[[-50  17 -45  12  54 -34   4]
 [ 22 -26  26  -6 -44  23 -21]
 [-24  42 -20  11  43 -30  26]
 [ 28   3  48   8 -46  30   9]
 [  8 -23  -2  -9 -10   8 -16]]
->
[[-50  22 -24  28   8]
 [ 17 -26  42   3 -23]
 [-45  26 -20  48  -2]
 [ 12  -6  11   8  -9]
 [ 54 -44  43 -46 -10]
 [-34  23 -30  30   8]
 [  4 -21  26   9 -16]]

[[ 31 -12  17  -2 -41]
 [ 24   5   8 -13  16]
 [ -2  40 -14 -56  48]
 [-44 -18   5 -28   5]
 [ -1 -20 -20 -17  72]
 [ 14 -14   3 -36  -1]
 [ 36  19 -37  64 -34]
 [ 31 -34  10 -16   0]
 [ 56  28   0  -7 -58]]
->
[[ 31  24  -2 -44  -1  14  36  31  56]
 [-12   5  40 -18 -20 -14  19 -34  28]
 [ 17   8 -14   5 -20   3 -37  10   0]
 [ -2 -13 -56 -28 -17 -36  64 -16  -7]
 [-41  16  48   5  72  -1 -34   0 -58]]

[[-25 -13   5  27]
 [-10  -4 -17  58]
 [-11  -2  31 -21]
 [ -1  27 -28  49]
 [ 43 -16  68   2]
 [-76  46   4  66]
 [-26 -18 -15   7]
 [ 26   1  14 -72]
 [-19 -10 -28  -9]
 [-65   6   3  -3]]
->
[[-25 -10 -11  -1  43 -76 -26  26 -19 -65]
 [-13  -4  -2  27 -16  46 -18   1 -10   6]
 [  5 -17  31 -28  68   4 -15  14 -28   3]
 [ 27  58 -21  49   2  66   7 -72  -9  -3]]

[[ 27  54  -9  74   1]
 [ 13  22   0  34   3]
 [-32 -57  25 -70   5]]
->
[[ 27  13 -32]
 [ 54  22 -57]
 [ -9   0  25]
 [ 74  34 -70]
 [  1   3   5]]

[[-60  -3  26  11 -42   2]
 [ 47   1  12  21 -16 -37]]
->
[[-60  47]
 [ -3   1]
 [ 26  12]
 [ 11  21]
 [-42 -16]
 [  2 -37]]

[[ 11  28]
 [ 11 -21]
 [ 40  22]
 [ 30 -42]
 [ 70   1]
 [ 56 -17]
 [  4  -7]
 [ 55 -61]
 [ 31   1]
 [-63   4]]
->
[[ 11  11  40  30  70  56   4  55  31 -63]
 [ 28 -21  22 -42   1 -17  -7 -61   1   4]]
---
[[ 13   8  40  33]
 [ 35  27  -1  52]
 [ 20   7  32  39]
 [ 23  14  42  32]
 [ 38  20  12  54]
 [ 29  12  29  45]
 [ 32  16  14  49]
 [ 39  12   8  55]
 [ 28 -10 -14  28]
 [ 34  18  12  51]]
->
[[ 33  40   8  13]
 [ 52  -1  27  35]
 [ 39  32   7  20]
 [ 32  42  14  23]
 [ 54  12  20  38]
 [ 45  29  12  29]
 [ 49  14  16  32]
 [ 55   8  12  39]
 [ 28 -14 -10  28]
 [ 51  12  18  34]]

[[ -9 -31  36 -33]
 [-14 -37  42 -38]
 [ 31  32 -25  23]
 [-22 -50  55 -49]
 [ 16 -24  38 -36]
 [ 27  19 -11  10]
 [-25 -41  42 -37]
 [-32  35 -55  56]]
->
[[-33  36 -31  -9]
 [-38  42 -37 -14]
 [ 23 -25  32  31]
 [-49  55 -50 -22]
 [-36  38 -24  16]
 [ 10 -11  19  27]
 [-37  42 -41 -25]
 [ 56 -55  35 -32]]

[[-12  25 -29  -7  13  -4  17  20 -25]
 [-14  34 -38  -6  19  -5  26  25 -25]
 [-16  44 -48  -4  27  -6  35  31 -24]
 [-11  19 -22  -8   8  -4  11  17 -25]
 [-16  51 -55  -2  34  -5  44  34 -19]
 [ -9   7 -11 -10  -2  -4   0  11 -28]]
->
[[-25  20  17  -4  13  -7 -29  25 -12]
 [-25  25  26  -5  19  -6 -38  34 -14]
 [-24  31  35  -6  27  -4 -48  44 -16]
 [-25  17  11  -4   8  -8 -22  19 -11]
 [-19  34  44  -5  34  -2 -55  51 -16]
 [-28  11   0  -4  -2 -10 -11   7  -9]]

[[ 53 -34   3]
 [ -8  62   3]
 [-29 -36  -3]
 [-32 -48   7]]
->
[[  3 -34  53]
 [  3  62  -8]
 [ -3 -36 -29]
 [  7 -48 -32]]

[[-41 -42  40]
 [-11  44 -64]
 [-34 -18 -12]
 [-19  19 -45]
 [ 42  39 -42]
 [-29 -20 -15]
 [ 63  52 -30]
 [-24  12 -50]
 [ 20 -38  59]
 [ -1  29 -53]]
->
[[ 40 -42 -41]
 [-64  44 -11]
 [-12 -18 -34]
 [-45  19 -19]
 [-42  39  42]
 [-15 -20 -29]
 [-30  52  63]
 [-50  12 -24]
 [ 59 -38  20]
 [-53  29  -1]]

[[21 10 73  0 72]
 [64  0 31 21 72]
 [52 10 31 10 41]
 [52 10 72 10 74]
 [21  0 21 21 52]]
->
[[72  0 73 10 21]
 [72 21 31  0 64]
 [41 10 31 10 52]
 [74 10 72 10 52]
 [52 21 21  0 21]]

[[ 16 -19  65 -27 -31  54]
 [ 38  11  17 -28 -34  12]
 [ 61  44   5 -28 -33  -2]
 [ 14 -31  49 -43 -38  55]
 [-45 -46   1  28  20  -2]
 [-46 -40   4  27  25   6]
 [-17  27 -47  22  28 -39]
 [ 18 -23  56 -38 -38  49]]
->
[[ 54 -31 -27  65 -19  16]
 [ 12 -34 -28  17  11  38]
 [ -2 -33 -28   5  44  61]
 [ 55 -38 -43  49 -31  14]
 [ -2  20  28   1 -46 -45]
 [  6  25  27   4 -40 -46]
 [-39  28  22 -47  27 -17]
 [ 49 -38 -38  56 -23  18]]
---
[[-60   4  17 -26]
 [-19  31  -8   0]
 [-18  -9  38  24]
 [-20  -9  26  -1]]
->
[[-60   4]
 [-19  31]]

[[  6 -24]
 [ 52 -59]
 [-34  47]]
->
[[  6 -24]
 [ 52 -59]]

[[ 66 -59  51  26 -70]
 [  9 -19  25  60 -27]
 [ 65 -44  41 -17 -63]]
->
[[ 66 -59]
 [  9 -19]]

[[-10   3 -46  -1  68]
 [-10   2 -21   7   1]
 [ 29 -35  -6   4  11]
 [ -4 -24  31 -25  30]
 [  1  11 -72  21 -28]]
->
[[-10   3]
 [-10   2]]

[[ -2  37 -44 -48  37]
 [ 38  24 -46 -40  14]
 [ 32 -69  29  36 -56]
 [ 72 -10 -53 -46  -9]]
->
[[-2 37]
 [38 24]]

[[-41  44   8 -54  55]
 [-19  18   4  25  26]
 [-21  27   2  39  29]
 [ 39 -36  -3  61 -69]
 [-22  11   1  28  33]]
->
[[-41  44]
 [-19  18]]

[[-32 -48]
 [ 32 -20]
 [-68 -52]
 [-75  24]
 [ 34 -46]]
->
[[-32 -48]
 [ 32 -20]]
